In the rows, zero is written as 128.
One turn moves every row onto another: examples first, then more rows asked
fof: [146 128 138 168 110 134 110 153 105 113 155 137 139 111 143 102 127 119
 149  90 144 164 139 138 117]
nefas: [117 124 153 135 132 125 112 158 112  90 131 149 124 119 139  67  81  94
 187 154  98 125 138 120 115]
Sotop: [130 115 158 145 154 121 125 162 120  84 118 141 134 109 125  92  79  98
 169 167 108 110 140 126 111]
tozu: [127 105 137 144 161 125 134 165 102  85 123 123 136  93 121 110  63 118
 165 154 103 103 127 126 101]
nop: [ 98  95 151 121 114 102 147 175  93 100 148 124 157 115 124 120  57 118
 164 140 112 118 131 111 108]
dala: [135 126 151 103 111 110 112 169  78 115 130 139 143 113 132  93  83 108
 122 162  92 116 126 128 119]
Zilu: [137 118 143 168 121 154 129 147 115  89 159 129 147 108 136 111 107 113
 148  96 147 158 148 138 108]
sugok: [145 128 150 155 105 139 129 155 114 101 133 140 153  98 127 108 115 138
 108 100 147 143 134 134  81]
tega: [133 132 145  87 143 109 105 182  76  93 131 134 148  97 149 110  72 122
 178 112 110 116 120 130 115]
pur: [134 144 142 107 112  94  99 191  91  91 132 135 136 113 136  88  75 123
 193 114  98 117 132 123 108]
fera: [125 109 114 141 133 117 127 163  89 103 128 116 130  91 124  97  61 134
 164 142  80  97 120 130  96]
fekom: [125 117 124 142 120 108 114 171  87 135 122 126 122  97 128  92  96 128
 158 150  77 101 119 143 108]
vifes: [152 125 130 168 126 149 123 154 100 104 150 128 141  98 124 119 120 128
 118 102 130 151 137 142 102]
zamad: [ 98 113 145 120 136 128 116 157 100 106 139 142 126 115 156  77  83 102
 204 129 100 126 122 125 115]
mib: [120 134 119  94 135 101  98 139 115 106 117 152 149 112 167 108  97 108
 164 137 105 106 144 132 124]
soni: [148 121 123 161 125 144 121 154  94 113 153 126 138  95 135 122 122 131
 131  87 136 153 129 142 105]
Ganag: [140 129 158 154 106 119 119 152 112 108 143 143 149 105 151  95 120 130
 128  97 164 162 132 133  98]
Kof: [140 127 157  87 145 110 108 179  75 103 123 138 150 102 149 114  86 110
 140 150 112 116 123 135 121]
dagu: [120 140 123 100 138 105  99 147 125  89 116 153 147 108 160 112  93 106
 179 129 107 101 149 124 114]
lebog: [140 131 145 149 100 118 115 151 106 111 144 144 141 107 148  90 121 135
 125  88 155 161 125 125  93]
nat: [119 109 143 133 137 109 114 180  92 147 121 139 133  99 142 103 114 117
 171 148  98 109 117 149 121]
sipig: [112 125 109  96 124  99 105 134 105 117 125 145 145 110 164 111  94 110
 150 143 101 103 136 127 129]
buz: [102 117 105 123 123  89 127 147 120 118 127 137 149 116 140 129  86 120
 147 150 101  98 140 111 115]
midul: [141 119 148 167 123 143 117 150 114 100 159 133 145 111 144 109 121 113
 149  98 152 161 147 145 114]
damuv: [104 124 109 129 125  88 125 157 131 106 120 137 146 116 131 125  87 118
 161 147 101  93 148 110 108]
podoz: [109 111 140 112  96 110 130 162  82 107 149 127 144 119 130  91  60 115
 140 150  89 120 131 111 108]
Zatu: [139 127 148 157  91 138 125 149 118  89 139 136 152 104 133  92 107 134
 120  96 142 145 137 134  80]
zali: [140 117 159 149 113 130 126 151 117  92 144 141 159 103 151  99 107 130
 135  94 170 155 135 137  93]
zibi: [144 126 125 164 116 139 113 156  96 115 160 130 138 102 142 108 123 127
 144  80 135 162 131 139 110]
davu: [138 121 133 171 113 157 127 140 109  85 159 125 143 107 127 105 102 119
 135 100 134 156 149 134  97]
mugag: [110 134 116 128 130  91 114 160 138  91 116 145 145 114 130 121  85 116
 175 138 103  98 155 111 106]
revol: [132 137 161 128 109  87 109 202 110 101 126 139 141 121 120  97  89 115
 186 139 108 119 144 125 113]
nifi: [113 111 168 132 122  90 137 197 110 103 135 133 157 118 121 122  81 114
 174 149 124 111 143 119 113]
fuzib: [105 120 102 108 120  94 118 136 110 124 128 139 147 110 154 119  89 119
 144 149 102 102 135 119 120]
Gokir: [135 123 148 152 100 136 125 146 116  83 144 134 157 101 145  97  99 133
 133  88 157 153 137 132  83]
sor: [152 126 131 171 114 153 122 149 107  93 155 127 141 102 122 112 112 122
 119 104 127 151 146 135  98]
metot: [136 124 142 151 114 133 131 157 106 108 135 138 151  96 135 115 115 140
 115  88 150 148 122 129  80]
vov: [135 128 133 147 109 127 126 153 101 109 142 137 145 100 143 104 111 143
 122  77 150 156 117 125  86]
fafu: [116 141 119 114 134 102 105 156 136  84 114 148 145 113 145 116  89 110
 184 128 103  98 156 117 108]
Mif: [100 107 146 117 147 117 125 170  91 131 131 138 134 103 157 103 101 107
 193 130 110 118 113 140 123]

nefas moves to zamad
vifes moves to sor
Gokir moves to zali
Now find these:
Kof moves to dala
fuzib moves to buz

